Each row has a name. Each piece below is followed by the name of the row it came from, unless a question asks for something else. Each question is about the rows just above it.

j_593: [ 33.0  14.9  -2.6 -23.4 -19.8   7.5 -45.8]
j_97: [-33.6  65.1  -6.1  60.0  16.1 -27.2 -46.3]
j_245: [-22.0 -56.2   4.6  22.3  46.5 -17.0  31.7]
j_796: [-16.0  37.9  20.1 -18.8   5.9   5.3 -69.1]
j_444: [ -7.0  54.9  18.6 -46.2  18.7  15.4 -28.8]
j_282: [ -0.3  89.0 -24.6  42.1 -16.8   1.8 -67.8]
Right after [-46.2] comes : [18.7]
q: [ 65.1  -6.1  60.0  16.1 -27.2 -46.3] : j_97
Right after [18.6] comes : [-46.2]
q: [ 18.6 -46.2  18.7  15.4 -28.8] : j_444

j_76: [ 14.7  35.1  61.8  74.2  65.2  40.0  16.9   6.7  16.5  38.8  54.9  53.6
  33.7 -17.7 -17.6 -21.2  -5.4  14.0  22.6  10.5  58.8]
j_707: [ 14.7  35.1  61.8  74.2  65.2  40.0  16.9   6.7  16.5  38.8  54.9  53.6
  33.7   3.7 -17.6 -21.2  -5.4  14.0  22.6  10.5 -18.5]
j_818: [  6.7  16.5  38.6  54.9  53.6  33.7   3.7 -17.6 -21.2  -5.4  14.0  22.6
  -4.4 -11.1 -29.9 -54.5 -59.6 -48.0 -40.2 -29.1 -25.6]
j_647: [14.7 35.1 61.8 74.2 65.2 40.0 16.9  6.7 16.5 38.8 54.9  7.8 16.8 40.2
 64.9 73.8 61.9 35.5 13.2  7.0 21.0]
j_167: [ 10.0   1.2  13.5   6.6  18.8  29.3  16.9 -10.6 -26.5 -26.9 -23.2 -14.0
  -4.4 -11.1 -20.1 -37.5 -52.6 -60.3 -47.8 -29.1 -25.6]
Where do [  6.7  16.5  38.8  54.9  53.6  33.7   3.7 -17.6 -21.2  -5.4  14.0  22.6] appear? : j_707
q: [  3.7 -17.6 -21.2  -5.4  14.0  22.6  -4.4 -11.1] : j_818
The entry that follows [-29.9]: : [-54.5]

j_941: [-18.0  -4.4   1.9  -3.2  -9.8  12.8 -23.6  -5.2  12.4  13.1   8.0  39.4
 -79.4  32.2 -11.8 -29.0 -28.8  -1.6 -20.7  21.7 -24.0  18.4  42.4   2.2
  -1.6  34.2  -1.7  71.4 -20.7   9.4  -2.8  54.9  19.6  44.2 -20.0  -5.8
 -27.3   4.7 -54.8  13.3  -2.7  12.1 -35.2  -9.0 -40.4 -50.0 -20.0  44.9
  -6.7  -9.0  17.6  -1.4]
j_297: [-15.4   6.9 -18.0  -4.4   1.9  -3.2  -9.8  12.8 -23.6  -5.2  12.3  -7.9
  -4.1  -1.9  -1.6  -2.7  -5.9  39.5 -11.0 -13.4   4.8  -1.5  19.5   2.6
  -1.8 -18.7   3.6   0.2  -9.9 -13.3  -3.3  -7.7  -2.3  17.5   6.0  15.9
   3.5   9.5   1.2  11.9  -2.7  12.1  -1.5  -8.4  17.2 -13.2   3.6  11.6
   4.0  -9.0   5.4  -1.4]
j_244: [  3.8   6.9   5.5  24.2  38.7  -3.2 -12.9 -10.6 -25.2   7.4   8.0  29.4
 -59.4  21.4  -9.4 -20.4 -21.7 -11.2 -13.3  15.4 -18.3  14.6  32.9   2.2
  -1.6  27.2  -0.6  52.2 -15.0   9.4  -2.8  39.6  16.5  34.9 -14.5  -5.8
 -21.6   4.1 -41.3  11.9  -2.7  12.1 -23.8  -8.4   3.6 -13.2  11.6  -6.0
  -4.5  -9.0  13.7  -1.4]
q: [ 19.6  44.2 -20.0  -5.8 -27.3   4.7 -54.8  13.3  -2.7] : j_941
q: [-18.0  -4.4   1.9  -3.2  -9.8  12.8 -23.6  -5.2  12.3] : j_297
Right after [39.6] comes : [16.5]
q: [ -8.4  17.2 -13.2   3.6  11.6] : j_297
Right after [-5.9] comes : [39.5]
What comes right after [-11.8] in the named rows? : [-29.0]
[-1.6 27.2 -0.6] is in which row? : j_244

j_729: [ -0.9  -2.2  -5.6  18.5  -8.8  -7.3   4.7   3.3  -0.2  -9.7   1.1  12.8
   2.0   8.1  -1.9  -0.3   2.9  -6.8 -28.4   5.5  -5.5   4.0 -19.5   3.2
   3.2 -17.5   6.2   9.5   4.2   5.7]
j_339: [-0.9 -2.2 -2.3  2.4 -2.6 -2.9  1.9  3.3 -0.1 -9.7  1.6  3.2  2.0 -3.3
  3.8 -2.8  2.9  4.5  0.1  4.1 -5.8  4.0 -7.6  0.3 -3.3 -6.5  7.8  5.5
 -1.5  1.0]
j_346: [  1.6   3.2   2.0  -3.3   3.8  -2.8   2.9   4.2   0.1   4.1   7.1  19.0
   6.1  35.3  15.0   3.9   2.9 -36.8 -56.8   5.5  -5.5  15.6 -30.7   0.3
  11.6 -20.2  14.9  25.0   4.9   5.3]
j_450: [-0.9 -2.2 -5.6 -0.1 -0.6 -7.3  3.4  3.3 -3.2 -3.3  1.6  2.5  1.6  1.5
 -1.7 -0.3  2.9 -5.5  1.5  5.5 -5.5  4.0  1.0  0.1  2.5 -1.4  7.8  6.8
  4.1  0.7]
j_323: [  4.8 -18.4 -17.6  46.6  36.1  -7.8  31.7  13.0  -5.4 -34.2  14.2  13.9
 -16.6  38.4  35.3  16.8   9.9 -67.7 -55.4  -2.0  -6.2   4.0 -22.7   5.7
  26.4  -6.5  28.4  20.8   8.3 -20.5]
j_38: [ -1.8  -2.2 -17.1  35.7 -28.8  -7.3   2.8   3.3  -6.2 -18.7  -2.0  16.8
  23.0  10.1   3.8  -9.6   2.9  -6.8 -45.3  17.3  -5.5  16.5 -44.4   0.3
   2.5 -28.7   7.8  18.1   4.9  36.2]
j_800: [-0.9 -2.2 -1.7  9.7 -0.6 -6.5  4.7  3.3 -5.4 -9.7  1.6 -1.1  2.0  7.6
  3.8 -0.9  3.5 -6.8 -5.3  5.5  1.2  4.0 -9.2  0.3  2.5 -6.5  7.8  6.1
  4.9 -7.7]
What comes right after [-7.8] in the named rows? : [31.7]
q: [ 8.1 -1.9 -0.3  2.9] : j_729
The row with [ 1.6  3.2  2.0 -3.3  3.8 -2.8  2.9  4.5  0.1  4.1] is : j_339
What comes right after [16.5] in the named rows? : [-44.4]
Right after [6.2] comes : [9.5]
What comes right after [-17.1] in the named rows? : [35.7]

j_862: [ -7.0  63.5 -41.6 -24.6  -3.2 -33.5  33.5 -21.7 -27.0  30.8   6.8  -3.0
 -15.3 -31.9  -7.2  -3.4  12.0  35.2 -46.9  12.2 -20.9  -2.5  25.7 -10.2
  40.3  28.6  56.5 -33.3 -18.3  65.0   0.6  14.8  59.6  22.8  47.1 -31.1
  -1.6   5.5  60.9 -17.9   9.9   5.0 -24.1  55.7  41.9 -16.3 -24.5  16.2]
j_345: [ 11.5 -37.0 -32.8  32.7   6.5  -8.7 -19.8 -30.5 -43.7  13.4  31.4  -1.8
   5.7  32.2   6.5 -35.3  -8.3 -14.0  -4.9  22.1   3.9  16.2  -9.3   9.0
  12.3  60.4 -18.4  -5.3 -11.8  -8.3   0.2   0.1   9.4  27.1  17.1 -35.4
  -8.4  18.4  -5.0   5.3  22.9  -2.2 -25.6  38.8  30.0  16.3  -6.5  10.1]
j_587: [ 21.9  47.6  22.7 -20.2  51.4   5.5 -14.0 -49.1 -89.9  50.6  49.4  47.1
   3.7  53.9   2.4 -14.7 -42.0  -5.3 -33.2 -44.8 -54.7 -43.0 -48.1 -33.6
 -40.6  15.6   5.9 -44.0  23.6 -28.5  -2.4 -28.1  62.9  33.2  16.4  -3.8
  26.7  45.3  -9.2  -4.1  30.6  -2.3 -46.8  44.0 -30.9  43.5 -17.8  35.5]
The row with [ 0.2  0.1  9.4 27.1 17.1] is : j_345
Which row holds [ 32.7   6.5  -8.7 -19.8 -30.5 -43.7]? : j_345
The entry that follows [47.6]: : [22.7]

j_421: [ 13.9  -2.6 -11.7  35.4  11.0  27.9 -24.6 -10.9  18.6 -31.0 -24.6  -4.3
 -14.6 -26.5   3.1  12.7 -35.9]
j_633: [-11.9   4.2  23.4  38.8 -12.9  14.6  -0.7  23.2  -4.5  15.5   7.9  49.8
   3.4 -45.9 -25.8 -87.7   4.8]
j_510: [ 14.0   2.1 -11.8   7.2   8.1  35.3 -28.7 -17.3  -2.4 -18.3 -19.9  -2.5
 -10.2 -27.8  -8.2 -35.4 -58.7]
j_820: [-11.9   4.2  23.4  38.8 -12.9  14.6  -0.7  23.2  -4.5  15.5   7.5  57.6
   4.0 -49.2 -26.0 -87.6  17.3]
j_918: [  9.9  -0.2 -11.5   4.8  12.2  38.0 -28.7 -18.4   4.3 -42.1 -20.1  -0.2
 -10.5 -31.9   3.2   5.3 -25.5]
j_770: [ 14.0   2.1 -11.8   7.2   8.1  35.3 -28.7 -17.3  -2.4 -18.3 -19.9  -2.5
 -10.2 -27.8  -2.7   5.2 -35.7]
j_693: [ -6.2  23.7  33.1  10.6 -30.5  -8.0   2.7  21.3  15.2 -15.5   6.3  23.6
 -41.1 -42.4  -8.7 -33.4 -85.1]
Where do [  9.9  -0.2 -11.5   4.8  12.2  38.0 -28.7 -18.4   4.3 -42.1 -20.1  -0.2
 -10.5 -31.9   3.2   5.3 -25.5] appear? : j_918
Right after [-2.6] comes : [-11.7]
What comes right after [27.9] in the named rows? : [-24.6]

j_808: [  9.6  35.1  62.2  12.4  81.2  -1.0 -14.8  23.7 -18.3]
j_912: [-11.3  -6.7 -37.8 -27.2 -14.4  -0.8 -33.4 -51.8   9.3]
j_227: [-11.3  -6.7 -37.8 -27.2 -14.4 -23.0 -33.4 -51.8   9.3]
j_409: [-14.4  -0.9  62.2  12.4  81.2  28.9 -14.8  23.7 -18.3]
The entry that follows [-0.9]: : [62.2]
[-14.4  -0.8] is in which row? : j_912

